One turning vector, and how many steps it has turned:
The counts run from 0 to 523.
[146 122 107 158 178 136 160  51 148 131 151 128 159 137 183  77 128 126
 106 151 140  98 108 119 138  67 102 179 166 132 104 100 167 100 105 114
 152 121 154 131 138 122 101 134 157 138 119  92 109 140]  462
[168 106 149  86  87 107 128 149 134 100 132 191 102  99 161 129 120 157
 176 146 149 117 111 122  80 155 110 128 149 155 101 144 127 139 170  95
  83  79 112 102 145 121  98 141 103  99 128 159 148 147]  405
[112 100 100 159 107 133 153 118 114 111  71 157 123 135 125 109 125 137
 119 126 102 178 126 151 132  72 119 148 172  70 148 146  81 128 107 136
 186 115 112 117 171 164 138 131 121 168 135 173  97 112]  29
[111 133 168 102 164 127  86 101 135 119 188 103 122 126 114 125 129 115
 115 136 134 126  78 148 131 170 182 164 158 134  99 122 165 117 159 103
 107 142 161 103 113 124  94 100 137 124 160 149  93 152]  9
[132 150 142 138 107 119 136 126 139 169 133 160 121  85 167 127 114 125
 160 118 168 125  95 129  77 123 102 113 161 198 119 116 119 141 128  87
 104 116 102 121 179 114 131 147 102  95 150 151 164 158]  43
[129 132 146 104 130 148  96 152 144 125 188  76 126 137 143 138 125 164
 148  93  79 106  51 109 108 125 136 156  99 147 119 135 139 118 149 124
 133 121  92 134 102 104 127 113 162 153 136  90 110 153]  228
[155 149 164 128 103 114  76 126 194 107 134 162  91 141 163 138 151 159
 134 142 140 117 115 145 119 177 122  80 120 168 117 122  90 152 144 179
 143  98 111  85 169 137 117 135 118 124 145 142 121 118]  267
[138 132 157 117 103  99  69 123 148 106 192 138 101  92 150 158 108 121
 152 163 126 146 106  99 118 180 145 137 122 143 106  98 179 138 143 124
  75 123 127  90 105 133  69  95 100 123 156 147 118 121]  152
[137 169 107 140 118 124 126 130 183 154  75 117 128 150 119 112 128 121
 118  93  67 157 112 143 124 131 119  75 139 106 138  88 105 134 134 130
  82 156 102 121 129 109 152  94  79 138 154 115 144 103]  362
[124 130 129 147 127 142 112  96 125 118 169 171 119  87 126 135  99 162
 147 100 156 176 123 134 138 143 136 132 212 151 120 147 172 142 139 129
 158 153 162 116 148 155 102  90 146 146 129 196 131 119]  54
[137 119 137 163 149 107 127  76 130 117 121 183 121 112 123 118 139 112
 129 203 162 143 148 124  96 116 144 156 178 139  87 102 140 131 113  87
 128 106 157 105 159 152  84 138 117 129 171 181  94 156]  284
[101  91  99 160 106 151 153 130 144 136  82 149 127 145 153  76 111 122
 130  82  98 118  94 165 107  82 128 126 153  85 164 134 135 164 147 116
 139 106 107 159 136 114 163 143 107 112  80 142 156 150]  413
[144 125 139  96 130 116 141 128 131 114 160  97  53 146 128 125 105 121
  92 143 144 117  88 146 143 166 119 125 155 120 147 133 104  90 123 170
 177 145 109  89 148 136 125 106 159 148 134 136  54 135]  191
[144 149 146 133 131 143 173  98 130 123 185 100 145 155 128 135 140 208
  90 120 132 130  72 147 118 122  98 146 162 139 130 163  74 105 171 121
 153 114 117  96 115 145 136 110 177 140 146 112 118 138]  509
[136  94 132 171 113 117 157 106  92 123 153 149 138  89 124 147  96 161
 110 202 126 141 116 104 137  83 153 169 125 114  94 121  97 145 145  96
 150  67 101 143  97 156 126 136 169 133 117 133 107 154]  280
[162 158 142 121 166 129 146  68 178 150 155 119 134 149 109 126 160 180
  67 164 151  92 100 149 141 175 143 125 136 123 101 118 112 114 164 120
 116 105 160 108  97 132  94  92 129  96 150 113 121 136]  147
[163 131 139  85 179 122 124 120 140 119 114 117  61 155 128  99 116 123
  66 155 111 124 111 137 155 161 153 120 161 121 101 127 133  82 107 146
 162 128 150  99 151 122 117 110 160 159 127 117  71 139]  352
[151 143 126 156 155 141  97  89 157 126 163 150  84  82 170 120 110 136
 157 118  99 161 122 126 143 137 149 127 173 171 113 129 185 160 126  97
 112 127 161 164 114 162 115  91 148 119  94 158 128 167]  416
[101  88 149 138 114 152  94 128 121 119 182 132 130  94 163 124  94 150
 144 100  98 156  86 148 139 107 166 191 143 142 132 154 154 171 175  97
 115  87 137 141 109 162 149 118 152 127  83 162 107 154]  50
[121 121 146 145 129 127 110  87 138 145 126 122 153 146 103 120 163 141
  90 164 171  65 127 123 127 117 136 158 106 111  96 100 132 144 128 131
 205  80 121 132 144 138  74 121 144 143 171 135  82 136]  56
[105 106 140 134  93 144 139 102 150 123 123 154 163 153 139  97 155 186
 106 106 164  99 110 163 119 115 109 155 134  67 144 150 111 167 172 154
 186  90 134  93 153 139  96 128 114 131 129 149 132  88]  194
[137 147 121 124 172 134 188  97 127 154 160  96 115 111 128 113  83 105
  96 132 131 126  66 133 119 122 144 147 189 163 110 108 151  68 112  94
  86 164 127 107 135  99 147 121 139 119 137  97 119 159]  71
[165 121 143  62 120 103 149 143 174  92  78 166  83 145 155 105 120 139
  96 156 118 133 121 160 113 162 106  97 157 137 122 130 114 102 149 153
  95 113 140  77 154 110 126 144 100 106 110 116 134 114]  289
[126 146 111 128 161 138 111 125 149 133 109 143  85 103 105 113 111 116
 110 102 113 171 133 155 159 173 176 104 195 157 121 121 163 151 111 120
 140 149 159 120 143 161 130  74 136 145 126 191  99 152]  237
[134 157 102 161 144 144 152 101 148 132 110 114 129 169 117 103 116 136
 135  85  64 181 108 135 109  96 111 105 183  74 133 121 122 122 112 123
 120 177 115 117 126 116 147  96 138 173 144 116 142 107]  322
[151 122 142  96  96 128  94 124 169 102 158 146 129 161 198 118 144 179
 159 118 136  79 112 115  89 126  70 130 114 123 127 131 165 132 156 174
 155  88 118 116 125 129  74 127 122 129 130  94 152 113]  520
[181 142 158  49 136 109 123 147 149 116 167 127 116 125 137 136 114 163
  95 159 136  90  83 127 131 174 120 121 129 167  91 133 132  67 160 139
  85 120 137  89 112 104  96 126 142 118 146  89 141 109]  290
[147 135 103 120 119 146 124 141 172 109 109 107 110 155 131 129 117 149
 147  80  28 185  88 130 108 111 117 111 146  87 154 144  87 127 134 141
  91 138  89 119 108 124 168 109 130 168 118 108 140 112]  0
[116 136  98 112 118 150 157 153 120 158 118 116 179 138 121 128 102 130
  94  74 111 100  82 112 129 104 103 118 145 111 114  92 157 110 114 166
 156 165 104 114 128  80 109 109 113 148 126  92 156  70]  385
[161 157 149 162 140 136 138  61 169 127 179  95  78 153 160 137 147 144
 137 145 135 124  98 129  99 140 104 112 152 144 131 120  96 111 128 140
 157 135 101 111 150 146 127 116 179 143 158 121  81 159]  370
[131 123  89 124 139 154 157 155 142 154  58 141 127 134 124  81 130 140
  61 116 101 138 118 166 156 103 120 162 141  91 148 146  87 149 140  95
 146  82 148 143 128 143 158 123 111 138 108 148 106 138]  212
[157 145 122 157 140 119 125 102 158 145  73 191 114 108 166 116 117 114
 150 149 120 126 131 136  72  94 121  76 177 175  85  99 146 140 100 100
 114 114 131 142 178 100 124 154 123 107 126 136 164 171]  387
[153 118 134 117 150 144 122 128 172 126 111 135 162 166 197  82 133 144
  98 130  77  74 101 132 121  73 123 166 113 126 105 104 129 124 142 127
 117  74 135 133 122  94 136 161 126 121 111  59 143 135]  136
[120 122 118 129 150 147 154  75 174 111 132 132 122 174 149  82 121 126
  89 106 161 143  92 174 148 138 123 126 200 100 159 125 140 112 140 149
 122 166 173 110 131 155 122 104 105 130 124 128 117  94]  260
[103 132 147 198 122 141 105  61 178 134 135 143 115 128 121 116 152 170
 131 128 125 128 109 147 110 131 165 124 156 131 128 122  71 177 153 107
 159 104 123 127 149 157 141 146 153 122 145 175 105 161]  486
[135  94 141 153 141 114 100  92 141 113 128 150  75 107 155 104 117  83
 132 189 160 124 133 148 125 149 166 150 151 131 117 107 171 130 127 102
 131 104 150 139 148 140 100 124 107 118 136 186  84 172]  123
[139 150 148 139 116 122  87  91 161 134 168 143 187 105 115 151 147 131
 160 143 123 145 120 101  81 147 141 148 128 152  87  85 162 151 151  94
  73 134 135 102 112 116  79  99  93 125 185 146 166 123]  474
